M = [100, 138, 126, 114]
The entry just left of 126 is 138
The entry just right of the largest entry -> 126

[[130 115 119 122 127 141 140 111 114 113 130 115]
 [134 121 138 121 121 147 124 112 129 142 120 106]
 [131 123 118 118 122 128 135 138 143 134 133 133]
 [134 115 129 144 120 118 135 131 121 111 118 107]]
Indices start at 1.
Which number is the entry at row 1, column 3?
A: 119
Which number is the entry at row 3, column 2?
A: 123
Which number is the entry directly below the largest entry?
A: 128
Which number is the entry at row 1, column 1?
A: 130
Which number is the entry in the bottom-right corner?
A: 107
The entry at row 1, column 2: 115
The entry in row 2 and column 1 is 134
Which number is the entry in the bottom-left corner?
A: 134
Which number is the entry at row 3, column 1?
A: 131
Which number is the entry just right of the largest entry?
A: 124
The entry directly below the smallest entry is 133
The top entry of the column that holds the largest entry: 141
Which number is the entry just left of 147?
A: 121
The entry just right of 114: 113
The minimum -> 106
Which number is the top entry of the column that holds the smallest entry?
A: 115

W =
[[122 140 133 125 129 124 140]
 [129 128 128 128 128 130 124]
 [122 142 135 128 136 122 153]
 [128 129 129 129 129 129 132]
 [132 121 126 130 128 131 119]
 [131 124 129 130 129 130 120]
 [129 124 121 129 122 135 101]
 [131 121 126 130 128 128 127]
 [123 135 131 128 130 126 136]
 [122 136 132 125 127 126 137]
 [128 130 129 129 130 124 133]
 [130 131 130 126 132 122 141]
 [125 134 133 127 129 125 138]
 [126 132 131 125 130 125 142]
 [134 120 126 129 127 129 122]]
Indices start at 1.
Report the entry at row 2, column 1.
A: 129
The entry in the bottom-right corner -> 122
The entry just right of the centre entry is 128
The entry directly above 141: 133
Report the entry in the top-left corner.
A: 122
The minimum -> 101
Report the entry at row 3, column 1.
A: 122
Report the entry directly above the smallest entry.
A: 120
Report the entry just left of the smallest entry.
A: 135
The entry at the centre: 130
Report the entry just left of the centre entry.
A: 126
The entry in row 1 and column 2 -> 140
Report the entry directly above the centre entry.
A: 129
Report the entry in row 1 and column 3.
A: 133
Report the entry at row 3, column 2.
A: 142
The entry directly above 119 -> 132
Report the entry in the bottom-left corner.
A: 134
The entry directly below the centre entry: 128
The largest entry is 153

arr =
138  122  128  129  125  122  136  132  128  124  113  154
138  122  123  133  120  128  128  132  126  126  118  150
138  122  124  132  120  125  131  132  126  126  115  152
138  120  126  130  120  123  135  132  126  126  106  157
138  121  124  131  120  124  133  132  126  126  114  153
138  120  124  130  120  122  135  132  127  126  107  156
138  120  124  130  120  123  135  132  126  126  107  155
139  121  124  132  120  123  133  132  126  126  113  154
138  120  125  130  120  123  135  132  126  126  106  156
138  122  128  129  125  122  136  132  128  124  113  154
137  121  124  130  120  123  135  132  126  126  106  154
138  122  123  133  120  128  128  132  126  126  118  150
137  121  124  130  120  123  135  132  126  126  106  154
138  121  120  133  120  123  132  132  127  126  113  157
138  120  125  130  120  123  135  132  126  126  106  156
138  121  121  133  120  123  133  132  127  126  113  158
Counting starts at 1.
Give the entry just right of 115.
A: 152
Give the entry just left of 114.
A: 126
Give the entry at row 3, column 3.
A: 124
Give the entry at row 2, column 1.
A: 138
The entry in the bottom-right corner is 158
Give the entry in the bottom-left corner.
A: 138
The entry at row 2, column 2 -> 122
Give the entry in row 1 and column 3.
A: 128
Give the top-left entry.
A: 138
Give the entry at row 1, column 2.
A: 122
Give the top-right entry.
A: 154
The entry at row 3, column 1: 138
Give the entry in row 2 and column 3.
A: 123

x =
[[141 109 136 134 138 104]
 [122 123 133 133 136 130]]
The entry just right of 141 is 109
The 1st entry on the main diagonal -> 141
Which number is the smallest entry in the last column? 104
The smallest entry in the last row is 122
The entry just right of 123: 133

Questions about the row below.
1) Find the entry just left of 101.
2) Find the entry just left of 141.
136  125   99  136  101  141  142  127
1) 136
2) 101
